128 stands for zero in the data rows.
Here are some rows, each followed by its group. Rows of different groups can look alike.
163 92 175 51 150 101 96 143 134 160 84 48 51 89 158 59 147 122 110 158 179 102 122 144 156 105 191 39 184 28 111 117 171 99 106 90 106 165 165 77 74 82 98 169 109 139 166 71 Z809
104 172 156 82 105 137 100 113 153 88 132 78 156 111 116 86 90 109 149 108 108 174 75 112 146 91 141 157 113 126 155 152 112 110 147 204 102 173 93 85 102 103 155 116 166 138 119 131 Z975
139 137 122 124 149 135 136 153 131 129 132 142 145 109 133 141 147 153 117 130 127 131 146 105 127 130 116 148 130 156 118 130 124 111 122 134 153 116 116 115 152 156 138 143 147 161 138 131 Z824
171 58 193 62 160 76 118 150 102 182 63 68 35 104 177 89 151 107 89 172 201 70 94 175 166 146 203 32 205 22 84 89 190 101 85 67 92 158 198 94 104 86 62 173 92 122 140 60 Z809
108 144 102 164 96 136 128 110 142 95 157 158 152 146 101 145 100 138 153 91 97 157 117 100 112 114 91 169 95 157 151 161 95 159 136 159 120 126 104 131 138 107 153 99 128 111 110 166 Z179
141 144 114 118 144 159 120 145 136 129 132 140 150 117 132 141 147 135 130 133 122 128 143 99 119 100 125 116 121 149 118 142 133 117 144 142 157 134 124 97 128 148 135 130 162 153 143 120 Z809
123 141 169 98 92 85 150 119 127 113 164 126 148 121 112 81 101 121 142 110 106 155 76 128 98 100 99 166 100 133 159 143 99 133 140 160 127 127 93 114 137 106 163 99 126 121 113 138 Z463
179 100 163 114 149 93 174 161 95 165 149 152 124 80 151 108 173 164 108 164 149 108 160 153 85 124 109 121 134 126 112 121 127 105 96 82 166 71 125 117 160 159 145 144 105 165 175 105 Z463
124 123 129 133 133 111 146 120 121 144 130 117 117 134 127 103 129 142 124 140 135 129 146 153 128 152 128 132 129 125 140 111 123 130 111 100 125 100 116 164 130 146 130 143 108 125 138 135 Z89
119 135 111 133 127 135 120 131 145 110 139 132 148 125 112 142 124 148 135 121 114 145 124 105 129 127 113 156 118 152 135 143 112 130 136 157 136 123 104 121 135 139 149 122 159 147 127 142 Z975
140 144 128 136 138 126 144 138 129 135 136 172 158 117 126 113 153 133 137 133 113 132 145 117 100 105 105 144 108 167 126 126 125 122 158 142 174 118 113 118 134 151 144 121 154 144 137 120 Z975
106 127 108 168 110 128 140 105 140 122 157 149 134 127 108 101 121 143 145 117 115 147 171 132 109 135 100 127 109 137 157 140 102 158 132 105 132 99 109 159 118 118 145 119 102 111 148 154 Z179
30 110 64 201 33 135 51 56 216 40 166 123 104 185 40 93 11 145 213 43 67 203 86 86 119 118 103 101 76 119 210 205 55 249 155 183 49 153 85 132 54 13 168 46 144 44 93 218 Z179
122 135 105 134 132 139 121 136 147 113 143 134 149 120 113 144 131 156 134 122 113 146 145 99 102 123 111 155 118 157 133 143 110 127 134 152 146 120 104 118 134 143 149 127 161 154 134 143 Z975
143 128 127 124 152 129 141 158 129 128 137 145 137 103 134 137 149 164 116 130 131 127 155 107 126 127 116 144 134 152 113 131 125 113 112 131 151 108 115 115 152 153 140 146 141 161 144 127 Z824
120 143 100 135 126 155 122 125 141 114 146 130 150 136 112 146 124 132 137 119 112 142 154 110 126 120 112 155 112 144 140 141 115 130 135 135 133 124 107 133 125 135 141 126 140 140 140 144 Z89
154 141 138 132 132 121 163 138 118 147 157 183 157 103 128 100 155 138 140 134 114 131 156 124 71 91 94 138 100 159 133 125 121 121 149 124 183 99 112 125 135 149 152 117 129 142 153 118 Z810
139 147 112 117 144 151 132 151 129 123 140 143 160 110 131 157 146 137 123 130 118 134 155 110 125 113 109 152 123 151 116 135 126 107 135 142 152 125 115 110 124 148 140 134 154 163 143 128 Z810
146 109 141 93 149 120 113 149 140 139 111 88 99 102 142 101 146 150 120 144 150 125 120 124 145 124 151 98 153 110 119 129 141 110 120 124 132 134 128 90 112 132 126 148 150 159 147 108 Z824
161 76 204 113 177 57 208 164 30 197 73 126 67 118 200 166 152 91 44 184 202 45 95 225 147 216 170 135 187 79 63 38 184 88 32 48 95 91 199 194 205 163 60 183 48 97 101 90 Z179
103 138 145 136 66 87 147 94 130 100 162 136 150 148 100 100 90 122 153 93 91 162 70 133 101 113 89 169 87 147 169 153 89 164 149 163 120 122 95 137 140 101 164 82 113 99 95 162 Z463
151 137 141 125 129 127 156 136 117 142 157 171 154 107 130 109 149 136 136 131 116 130 141 121 78 95 96 138 142 153 133 133 121 122 142 130 169 106 113 118 137 146 152 116 128 145 149 120 Z810
129 134 142 122 142 123 145 138 92 134 102 114 128 146 148 178 133 96 93 143 145 100 93 163 154 173 150 162 142 132 100 90 152 104 118 125 115 132 149 166 165 170 100 140 112 123 90 119 Z106
59 99 87 187 73 124 66 85 198 66 150 116 103 159 70 112 48 165 177 75 89 185 83 85 149 130 115 113 105 123 180 182 75 210 136 176 71 141 94 110 71 54 160 72 166 84 100 190 Z824
132 128 144 115 149 129 146 150 88 135 101 124 130 144 155 198 132 97 85 145 152 96 96 151 156 177 149 153 149 130 89 96 157 106 107 121 113 140 161 150 178 160 89 144 119 123 83 120 Z106
148 108 157 120 154 110 152 152 82 149 88 129 110 139 164 184 135 101 81 148 163 86 92 161 156 185 158 132 161 119 83 88 161 111 92 108 107 135 172 150 180 154 82 151 110 112 81 112 Z106
147 139 118 137 143 145 147 141 126 141 144 179 162 116 129 128 160 134 135 135 115 129 156 110 92 101 100 138 106 170 123 130 126 122 152 134 181 115 118 120 140 154 144 121 150 153 147 119 Z975
93 156 97 154 96 163 116 83 146 103 159 134 149 163 95 117 101 113 158 100 98 158 163 121 124 119 103 147 94 131 167 149 106 155 151 131 113 132 105 168 97 106 147 106 110 103 139 160 Z824
126 159 112 116 146 161 95 140 153 118 116 112 150 121 126 129 140 138 131 126 119 142 135 90 145 108 137 135 126 154 124 136 132 110 149 164 150 150 112 94 117 149 132 134 175 159 130 121 Z89
88 154 94 182 52 128 104 71 136 88 170 166 169 180 81 136 90 112 172 73 73 167 108 115 101 115 68 172 69 172 172 173 78 192 160 159 121 125 101 151 137 87 161 66 104 88 92 183 Z463
98 144 93 142 110 153 120 90 142 119 140 114 137 167 102 123 104 107 150 115 110 146 154 137 133 131 122 136 106 120 162 128 116 149 146 116 113 135 116 170 101 118 130 117 116 105 135 151 Z106
122 184 107 104 135 173 79 124 154 117 106 101 155 127 124 128 133 106 144 120 114 140 135 88 158 87 147 117 126 132 129 135 142 103 171 169 138 183 125 100 93 126 125 134 167 143 127 117 Z824
101 138 93 134 114 160 99 114 164 93 158 120 144 134 97 136 97 143 151 103 101 161 151 91 122 108 113 150 108 130 155 160 99 150 133 152 113 133 101 115 106 100 155 109 150 126 145 159 Z824
130 126 152 148 137 108 176 110 62 168 98 138 106 159 156 154 126 61 96 145 156 81 134 210 138 177 148 132 144 89 109 60 164 120 91 64 94 116 175 221 152 140 74 148 41 70 107 119 Z179
154 137 137 133 133 127 161 137 117 148 157 184 156 107 129 100 155 137 139 134 115 129 151 123 69 91 94 132 101 158 132 126 120 123 148 125 182 101 115 121 133 149 151 115 131 142 152 116 Z810
149 124 137 128 155 118 146 158 127 139 132 147 128 94 139 121 153 164 113 136 152 125 162 116 119 129 117 138 138 145 114 127 124 107 106 119 140 95 114 121 147 151 140 153 131 159 154 123 Z824
113 146 122 151 119 142 152 97 88 142 115 138 128 171 137 165 114 54 117 129 132 102 141 185 138 155 138 142 126 100 128 82 150 130 122 91 94 134 163 217 128 129 89 130 59 73 107 131 Z179
122 158 136 154 127 119 127 125 143 117 123 145 149 116 119 95 130 129 142 120 112 143 121 124 125 112 122 150 115 158 137 128 121 123 158 164 147 132 103 130 123 138 145 124 161 139 118 128 Z975
148 115 150 127 159 86 162 159 106 150 122 144 120 106 149 131 154 155 98 149 149 109 138 137 126 158 126 149 149 142 108 107 133 106 88 107 144 91 125 136 170 194 128 162 121 151 139 122 Z89
135 146 117 108 145 154 118 150 137 120 130 124 153 115 130 152 144 133 125 109 124 135 140 98 138 119 122 146 126 151 117 138 115 107 142 152 148 139 118 99 139 148 135 132 166 163 136 125 Z824
78 154 91 143 92 159 112 53 187 121 141 89 128 198 89 86 89 69 170 109 105 157 173 167 140 133 125 121 96 93 186 120 113 167 164 99 95 152 114 208 61 96 123 105 88 74 145 156 Z179
122 137 113 129 130 141 120 134 143 56 140 144 149 119 115 147 125 151 129 121 113 142 132 102 130 124 114 157 118 154 133 142 112 126 134 155 136 122 105 112 139 143 149 127 158 152 130 143 Z975
151 134 113 136 143 149 143 149 123 134 146 162 153 113 135 145 159 148 130 136 118 126 156 107 99 109 105 133 112 165 119 140 123 121 133 129 170 108 119 112 146 158 143 126 148 157 149 125 Z810
145 115 130 113 144 129 135 152 124 132 136 126 127 104 138 134 146 155 118 143 136 124 135 122 118 123 126 120 130 134 115 135 126 115 116 123 145 112 123 104 137 148 139 135 141 156 148 120 Z809
131 138 116 171 114 129 154 130 123 115 167 177 149 117 117 137 125 159 130 106 111 142 160 108 96 123 82 165 106 157 135 156 99 146 106 125 135 88 115 130 161 117 155 123 101 119 144 157 Z179
161 30 202 117 171 45 164 160 62 200 41 123 35 131 198 152 147 109 62 176 211 43 53 203 169 216 206 57 215 62 53 53 198 120 57 59 92 130 230 135 173 124 28 174 85 86 68 77 Z729
137 162 99 180 115 152 133 102 124 136 127 178 142 136 122 110 146 109 148 101 112 130 169 126 120 103 105 123 111 158 142 119 130 129 160 120 150 122 120 177 113 144 131 136 101 120 134 137 Z179
136 136 137 60 137 143 84 136 146 127 101 59 109 115 135 115 136 112 126 136 144 128 115 106 166 99 166 87 162 83 122 133 154 101 143 137 116 183 145 75 91 106 115 145 151 145 140 102 Z729
157 133 139 130 132 130 158 137 118 149 158 185 158 108 131 102 158 134 140 135 115 128 152 122 66 91 93 129 102 156 132 126 124 124 151 121 183 104 116 120 133 149 151 112 131 143 155 113 Z810
59 112 75 194 59 143 80 65 181 63 162 147 122 171 68 128 44 142 181 62 79 180 97 89 113 124 97 119 87 134 182 190 72 217 142 168 71 138 101 131 92 52 158 63 137 63 97 198 Z89
66 160 71 151 74 178 79 65 184 72 167 114 145 168 66 105 61 115 183 79 78 185 154 98 129 99 104 138 83 119 191 180 84 184 158 158 86 153 89 151 67 61 161 87 126 88 143 179 Z824
144 123 140 127 157 112 155 150 107 146 126 142 128 113 145 133 149 147 105 143 143 113 138 137 127 154 122 147 139 142 114 111 133 109 100 111 142 97 124 138 164 162 128 153 124 148 137 125 Z89
169 15 217 102 175 28 167 167 67 204 45 108 11 112 200 121 152 123 60 181 223 41 41 206 167 208 208 45 225 45 56 54 196 115 43 48 84 116 220 125 158 115 37 184 81 94 91 69 Z809
117 115 153 110 137 119 102 133 101 133 60 90 107 160 155 188 113 77 100 139 160 86 59 136 186 170 188 97 175 91 87 97 178 115 126 130 93 191 197 118 137 113 59 139 125 97 48 103 Z809
139 94 156 126 153 102 146 151 93 153 85 129 99 133 164 163 138 117 87 147 164 87 93 157 157 179 161 115 166 117 88 90 163 118 96 105 112 132 170 138 167 148 83 152 115 117 87 110 Z106
161 95 156 82 154 108 120 150 133 158 112 92 83 89 149 74 156 155 115 158 161 114 131 141 127 112 158 71 156 89 115 127 148 106 110 100 139 122 138 86 102 133 128 152 134 155 170 91 Z824
148 148 113 133 146 146 145 147 124 135 143 163 165 113 130 145 157 141 130 135 117 129 163 109 109 110 104 150 111 166 120 132 125 113 143 133 175 114 116 119 148 159 140 130 147 159 147 125 Z810
148 130 114 140 143 146 140 150 125 129 144 158 148 114 132 149 150 152 126 132 123 127 148 110 105 117 110 131 118 161 117 139 123 124 126 131 159 107 120 113 146 155 142 131 144 156 144 129 Z463
102 135 138 131 91 131 101 121 124 108 83 85 133 159 127 167 106 106 117 138 135 114 59 149 177 177 173 141 146 131 115 116 145 116 147 158 102 162 147 140 132 144 102 124 151 123 58 119 Z106
163 85 162 84 157 90 135 159 129 160 112 95 74 85 153 72 161 156 82 155 166 114 134 146 136 128 152 86 165 91 115 114 144 102 100 94 135 112 131 101 115 129 126 163 125 159 171 95 Z824
179 69 177 102 160 75 156 165 97 172 124 116 74 69 159 65 172 182 101 174 171 103 142 163 103 136 146 77 159 98 110 120 137 109 81 76 151 73 131 104 128 154 138 159 114 162 183 92 Z810
118 191 113 86 118 205 47 111 158 107 85 67 135 131 128 128 114 71 151 113 122 132 123 92 181 66 175 76 146 78 130 126 164 101 173 164 105 221 159 89 60 76 101 137 135 112 118 101 Z729
119 143 140 130 129 131 127 130 106 120 101 109 131 144 139 168 120 95 106 137 137 107 95 158 157 161 153 156 140 103 110 99 148 106 131 135 108 140 146 165 143 152 104 135 117 122 89 119 Z106
122 140 104 177 97 137 144 113 124 109 170 176 157 136 109 148 118 153 139 99 100 148 153 108 100 127 79 161 96 166 143 162 93 161 119 130 133 95 117 139 156 112 155 104 102 113 130 166 Z179
112 179 118 110 133 154 82 124 152 115 87 94 154 140 124 127 129 107 139 130 119 137 119 106 179 118 160 127 136 144 125 125 144 102 175 175 134 184 127 107 104 133 113 134 173 145 105 114 Z975
153 115 134 144 158 111 158 167 124 138 146 161 127 81 140 121 153 178 112 141 141 124 174 113 101 126 106 141 138 144 113 130 118 112 85 109 156 75 114 113 158 143 145 154 122 158 171 127 Z810
118 148 127 101 138 138 108 140 147 114 114 91 150 126 121 137 136 136 122 139 123 138 113 113 160 142 140 156 131 155 125 133 128 103 156 166 148 147 107 108 130 160 135 133 187 169 113 122 Z975
130 155 135 61 129 156 59 129 145 121 83 56 116 130 141 138 107 77 127 131 144 116 107 98 182 87 182 69 161 60 115 122 172 98 149 144 100 222 175 70 76 73 87 143 138 149 121 93 Z729
109 149 119 149 118 142 131 102 107 123 119 124 126 153 128 153 104 69 127 122 127 114 145 172 137 133 138 144 123 97 135 96 139 128 126 114 91 134 148 202 108 116 102 128 73 85 118 130 Z179
120 189 117 76 120 174 48 112 156 107 85 62 133 132 128 131 116 67 146 116 127 129 119 92 183 67 179 75 149 70 126 126 167 96 171 162 101 226 164 82 58 72 99 138 135 113 119 97 Z729
145 149 106 144 147 164 133 143 132 135 142 170 160 120 132 136 157 139 138 130 115 129 166 99 101 97 107 132 109 172 118 137 131 122 143 138 175 121 120 112 134 156 138 128 154 152 150 120 Z975
150 136 114 138 146 158 145 145 127 139 147 177 165 119 131 137 164 133 143 136 114 126 161 104 90 97 101 134 108 169 118 132 127 123 150 132 184 115 120 112 140 156 140 121 158 157 156 118 Z975
83 139 76 206 63 154 117 66 145 88 167 173 151 175 82 140 77 128 174 76 85 163 128 113 111 129 87 139 85 154 170 173 84 190 153 143 101 120 112 165 111 85 153 96 107 76 107 187 Z179
153 107 152 70 147 117 104 145 142 146 107 68 86 93 143 83 147 142 121 146 156 124 124 128 144 105 164 75 159 81 122 130 146 103 120 116 124 145 136 81 91 116 126 154 141 154 162 95 Z729
121 162 124 118 143 138 106 136 148 123 102 113 155 126 126 120 141 131 132 137 122 137 129 114 156 127 142 145 132 162 122 122 134 103 167 165 153 148 112 113 123 156 125 138 179 159 117 114 Z106
161 130 116 148 144 151 157 146 120 149 158 191 161 113 135 134 169 142 139 139 116 123 171 105 70 95 96 124 103 173 120 133 124 125 141 118 191 99 124 116 137 158 146 118 140 152 162 116 Z729
123 160 128 143 107 118 144 120 129 108 154 154 161 122 112 117 121 135 143 106 103 151 137 116 115 109 96 174 98 161 146 147 103 133 142 161 140 120 96 139 144 129 156 116 126 131 119 151 Z179
125 145 107 129 133 154 127 132 134 117 143 131 152 135 117 148 133 131 128 126 114 139 146 111 128 126 111 161 116 151 133 134 119 122 137 140 142 125 108 133 135 150 142 128 149 151 138 139 Z89
88 156 69 140 102 175 95 85 168 94 159 114 147 159 86 115 91 115 166 97 93 170 169 105 128 105 108 143 95 122 175 162 98 160 153 140 111 147 96 144 82 87 150 104 132 112 152 163 Z106
106 146 102 162 92 141 125 106 142 93 159 159 156 150 100 151 97 134 153 88 93 160 116 98 113 115 89 171 95 157 151 164 95 163 138 163 117 131 105 128 138 104 152 95 130 108 108 171 Z179
112 145 124 136 124 116 112 127 153 116 108 122 145 134 116 117 129 132 143 126 114 142 107 123 151 133 135 147 126 157 136 123 121 124 166 169 144 141 108 127 124 141 134 123 178 143 102 127 Z975
157 131 134 118 137 125 163 141 118 152 160 191 157 103 133 104 162 138 141 136 114 126 158 120 60 89 92 127 107 163 129 125 124 126 149 122 191 98 116 120 133 152 149 112 130 144 158 114 Z810
93 155 87 159 94 168 112 82 149 99 159 139 150 162 95 124 98 117 159 97 95 158 159 116 122 114 101 147 95 133 167 156 100 158 149 135 109 143 105 163 100 100 148 104 115 101 140 167 Z824
84 143 86 143 94 162 85 91 178 80 163 112 137 147 80 116 76 136 168 90 91 175 149 94 124 104 110 141 96 119 175 173 90 168 143 157 95 142 92 128 84 77 160 97 140 106 145 171 Z106
95 162 100 176 59 127 144 80 126 91 171 166 175 173 89 142 95 114 163 76 76 164 114 116 105 120 66 182 71 175 168 174 81 184 150 157 122 120 104 155 151 95 161 73 96 91 95 185 Z463
52 103 76 184 64 126 66 70 206 60 162 120 104 163 58 98 40 160 191 68 81 191 100 88 116 118 107 107 94 124 192 189 66 222 144 174 70 137 87 118 71 39 168 66 155 75 113 196 Z824
150 76 189 115 171 68 182 163 54 179 74 125 70 125 188 173 145 104 56 171 192 61 81 199 159 211 172 126 184 96 66 58 177 103 53 72 99 106 189 173 199 162 65 171 78 102 85 96 Z179
114 157 123 133 127 125 118 129 153 115 114 134 151 125 116 113 127 130 143 120 111 147 117 117 138 119 128 152 119 162 134 127 122 119 161 171 147 143 104 125 125 138 137 124 173 146 112 129 Z975
78 111 85 168 91 130 86 97 189 76 159 129 117 141 78 113 72 162 172 87 95 175 127 90 115 117 109 120 103 130 171 173 80 192 137 159 97 127 94 117 89 68 160 87 153 99 131 178 Z106
169 94 152 105 153 117 135 152 123 159 126 126 103 89 151 92 162 160 118 156 155 110 143 138 99 110 145 75 145 111 110 132 143 113 108 97 154 101 135 92 116 147 135 143 134 154 177 95 Z729
Which 4 groups are nearest to each row below, nearest first, going by the distance to the centre of the group?
172 112 154 123 141 102 170 153 99 157 154 161 131 96 144 110 164 156 117 152 139 111 151 146 81 118 107 127 125 133 119 124 127 113 109 90 163 82 126 122 152 155 147 136 104 152 160 110 >> Z810 Z89 Z975 Z463
79 162 84 169 75 167 111 56 152 100 161 131 148 183 82 100 87 99 170 92 87 166 165 132 124 117 101 141 83 127 186 154 94 173 168 126 103 140 101 189 78 92 149 94 93 84 138 173 >> Z179 Z463 Z824 Z89
133 145 116 102 144 154 119 152 137 128 135 122 154 115 129 150 143 135 123 132 122 137 139 98 126 117 120 146 128 148 118 138 127 105 138 150 145 136 115 97 148 147 138 131 166 164 140 127 >> Z975 Z89 Z824 Z810
127 137 108 138 130 152 132 132 130 117 148 141 147 131 122 145 130 137 128 124 117 136 154 111 120 126 108 154 117 145 135 133 115 125 125 128 135 116 113 134 135 140 143 130 131 139 142 144 >> Z89 Z975 Z824 Z810
94 147 87 137 106 166 110 88 155 112 154 112 146 167 93 119 101 108 160 110 101 159 164 124 133 121 114 139 102 121 168 141 108 156 154 124 116 141 105 156 92 107 140 109 127 92 148 155 >> Z824 Z179 Z89 Z463
151 138 136 60 142 158 86 135 146 139 118 71 117 102 138 96 141 126 132 143 139 128 140 102 127 70 160 65 140 83 124 141 149 98 136 130 140 161 141 68 80 116 133 140 148 149 173 91 >> Z729 Z824 Z809 Z975
Group Z809 spreads out most along one direction. Which 3 other groups' directions of most spread are closest to that one, closest first?
Z810 Z179 Z106
Which 4 groups are nearest to each row below, nearest first, going by the distance to the group's nearest row?
36 184 55 171 36 190 76 5 183 70 171 107 152 217 45 77 39 62 212 60 59 196 163 129 137 101 98 130 58 107 226 183 79 210 193 138 69 171 88 211 31 41 155 65 83 46 134 198 >> Z824 Z179 Z89 Z106
118 137 142 118 130 125 119 130 113 120 99 89 124 146 138 164 119 107 107 139 140 113 79 155 139 170 160 154 143 126 123 103 145 108 134 142 107 142 137 151 142 158 109 133 133 127 83 121 >> Z106 Z975 Z89 Z179
Which 3 other groups have their centres nearest to the centre of group Z810, nearest first?
Z89 Z975 Z824
Group Z179 spreads out most along one direction. Which 3 other groups' directions of most spread are closest to that one, closest first?
Z106 Z89 Z824
Which 3 other groups have their centres nearest to the centre of group Z179, nearest first?
Z106 Z89 Z463
Group Z729 spreads out most along one direction. Which 3 other groups' directions of most spread are closest to that one, closest first?
Z179 Z106 Z809
Which 3 groups are nearest to each row below, nearest first, going by the distance to the centre of the group?
122 174 126 66 127 167 54 122 151 114 83 55 127 132 134 135 118 68 137 123 132 125 111 93 186 77 180 74 156 64 120 125 171 97 163 155 100 227 170 98 67 74 94 139 139 119 120 95 >> Z729 Z106 Z809
166 84 161 107 158 86 151 164 123 158 123 116 84 78 151 80 163 178 109 156 162 115 141 147 117 133 137 98 156 110 112 120 133 108 90 94 145 86 122 106 132 145 135 159 121 166 170 105 >> Z810 Z809 Z729
153 100 148 97 151 104 132 155 133 150 112 103 91 96 146 92 156 155 114 147 155 119 132 135 139 132 143 101 156 110 116 121 140 108 113 109 137 119 129 104 121 137 125 155 135 160 157 105 >> Z729 Z809 Z810
Which 3 other groups have their centres nearest to the centre of group Z89, nearest first?
Z824 Z975 Z106
Which 3 groups are nearest to each row below, nearest first, going by the distance to the group's nearest row?
133 164 134 130 129 123 143 134 126 128 138 156 160 110 123 116 140 136 136 119 111 140 143 122 119 108 105 165 111 158 134 129 118 113 146 152 157 117 101 140 137 150 150 132 140 146 131 136 >> Z975 Z179 Z89
168 92 165 114 163 83 158 162 124 158 125 129 78 66 152 70 161 178 104 148 165 112 160 142 115 131 133 110 161 106 114 111 134 102 79 90 139 76 119 122 131 135 137 172 102 157 180 107 >> Z810 Z824 Z729
73 116 82 199 62 124 106 77 160 81 164 167 134 171 76 132 65 150 172 72 83 173 98 100 108 130 87 136 84 153 172 182 73 212 142 158 97 125 104 142 118 75 160 70 127 78 91 193 >> Z89 Z179 Z463
155 56 185 96 160 76 129 153 88 177 58 98 54 129 182 142 140 102 80 163 196 61 74 168 171 170 199 55 203 50 70 78 193 115 80 79 92 160 215 106 139 96 45 166 98 103 94 77 >> Z809 Z729 Z106
124 144 107 122 133 156 120 135 140 114 141 123 152 131 118 149 131 135 129 128 115 139 143 109 130 125 117 164 116 151 133 136 119 117 138 150 137 128 105 124 132 150 143 126 153 154 138 139 >> Z89 Z975 Z810
Which 4 groups are nearest to each row below, nearest first, going by the average distance to the group's rows?
178 64 182 103 165 60 163 166 117 190 121 109 61 63 159 52 172 183 101 171 175 104 144 170 111 140 147 82 167 92 114 110 138 107 76 71 146 69 124 111 129 149 136 166 104 180 186 94 >> Z810 Z809 Z89 Z729
141 95 154 119 152 105 139 149 103 149 88 122 101 131 158 158 138 120 92 148 161 94 94 146 158 171 162 112 167 117 88 99 145 119 102 111 116 139 167 124 159 143 87 149 126 125 92 108 >> Z106 Z809 Z89 Z975
133 141 133 58 136 147 65 130 137 130 78 51 109 133 149 143 123 50 121 136 152 109 102 110 187 100 188 64 170 48 108 118 179 99 141 134 95 225 186 71 82 73 78 145 129 119 117 86 >> Z729 Z809 Z106 Z975
Which 3 groups are nearest to each row below, nearest first, going by the average distance to the group's rows?
119 151 123 98 140 149 93 140 148 114 107 86 143 133 125 140 132 132 124 132 125 139 108 103 168 132 147 143 138 146 123 131 136 105 155 166 135 162 116 98 123 151 126 135 183 162 110 123 >> Z975 Z89 Z106
109 136 114 132 122 135 137 101 119 137 128 111 129 165 119 128 114 107 131 130 127 130 137 158 141 154 131 137 120 119 145 106 126 136 131 106 110 128 128 179 122 136 120 127 102 107 118 141 >> Z89 Z106 Z975
123 159 110 135 130 147 118 130 146 114 129 135 155 113 120 124 135 123 143 116 111 144 147 109 132 98 121 146 121 152 134 131 122 110 161 160 114 138 109 120 115 131 141 127 158 148 135 126 >> Z975 Z89 Z810
116 132 118 133 127 133 143 113 111 139 165 120 130 160 129 145 120 105 122 131 131 119 128 156 140 158 133 138 126 125 133 104 133 133 121 108 113 127 135 173 136 143 113 131 108 110 113 138 >> Z89 Z106 Z975
126 140 120 104 142 152 112 145 135 118 121 110 148 134 130 158 134 129 119 129 126 132 116 103 157 138 134 148 132 149 118 135 133 109 141 152 137 152 122 105 141 151 127 132 170 158 114 128 >> Z975 Z89 Z810
153 97 188 132 160 75 191 139 34 188 84 141 79 131 188 160 146 69 64 168 184 54 116 228 138 199 162 134 171 79 79 41 179 98 52 45 91 96 192 215 185 154 61 172 30 79 109 99 >> Z809 Z106 Z179
161 96 158 82 153 106 117 151 136 155 109 85 82 87 147 76 155 155 114 156 162 116 113 140 133 115 160 74 158 89 117 126 145 107 108 104 136 124 136 89 103 131 125 155 136 156 167 93 >> Z729 Z810 Z809
157 53 206 116 176 44 185 166 46 188 56 120 47 120 199 171 143 109 45 179 209 44 64 212 166 227 192 103 200 76 55 46 190 107 32 58 82 104 213 169 201 149 46 181 67 87 72 90 >> Z809 Z106 Z729
108 146 113 144 119 146 134 95 109 130 120 124 131 169 127 152 116 74 128 125 125 117 142 160 139 147 135 144 122 102 137 100 139 135 129 108 100 137 144 198 114 125 103 125 83 88 114 137 >> Z106 Z89 Z179
125 143 141 125 138 132 138 134 100 124 104 115 132 143 142 175 127 93 102 138 139 105 102 159 152 159 147 161 139 128 108 97 149 105 125 129 115 137 146 165 151 161 105 138 114 123 95 117 >> Z106 Z89 Z975
170 88 164 105 160 80 155 160 121 161 123 118 71 72 151 71 159 175 105 149 164 112 155 150 123 132 138 102 161 98 115 109 137 101 85 88 135 81 122 123 126 135 133 170 104 156 177 103 >> Z810 Z89 Z809
124 143 123 100 141 148 103 144 141 117 112 93 142 133 126 145 135 131 121 133 128 138 110 105 162 137 144 147 135 146 123 133 136 107 149 161 138 157 116 100 131 155 127 134 180 162 111 123 >> Z975 Z89 Z106
Which 3 other groups have their centres nearest to the centre of group Z729, nearest first?
Z809 Z106 Z824
Group Z463 spreads out most along one direction. Which 3 other groups' directions of most spread are closest to that one, closest first?
Z824 Z89 Z179
Which 3 other groups have their centres nearest to the centre of group Z824, nearest first?
Z89 Z975 Z106
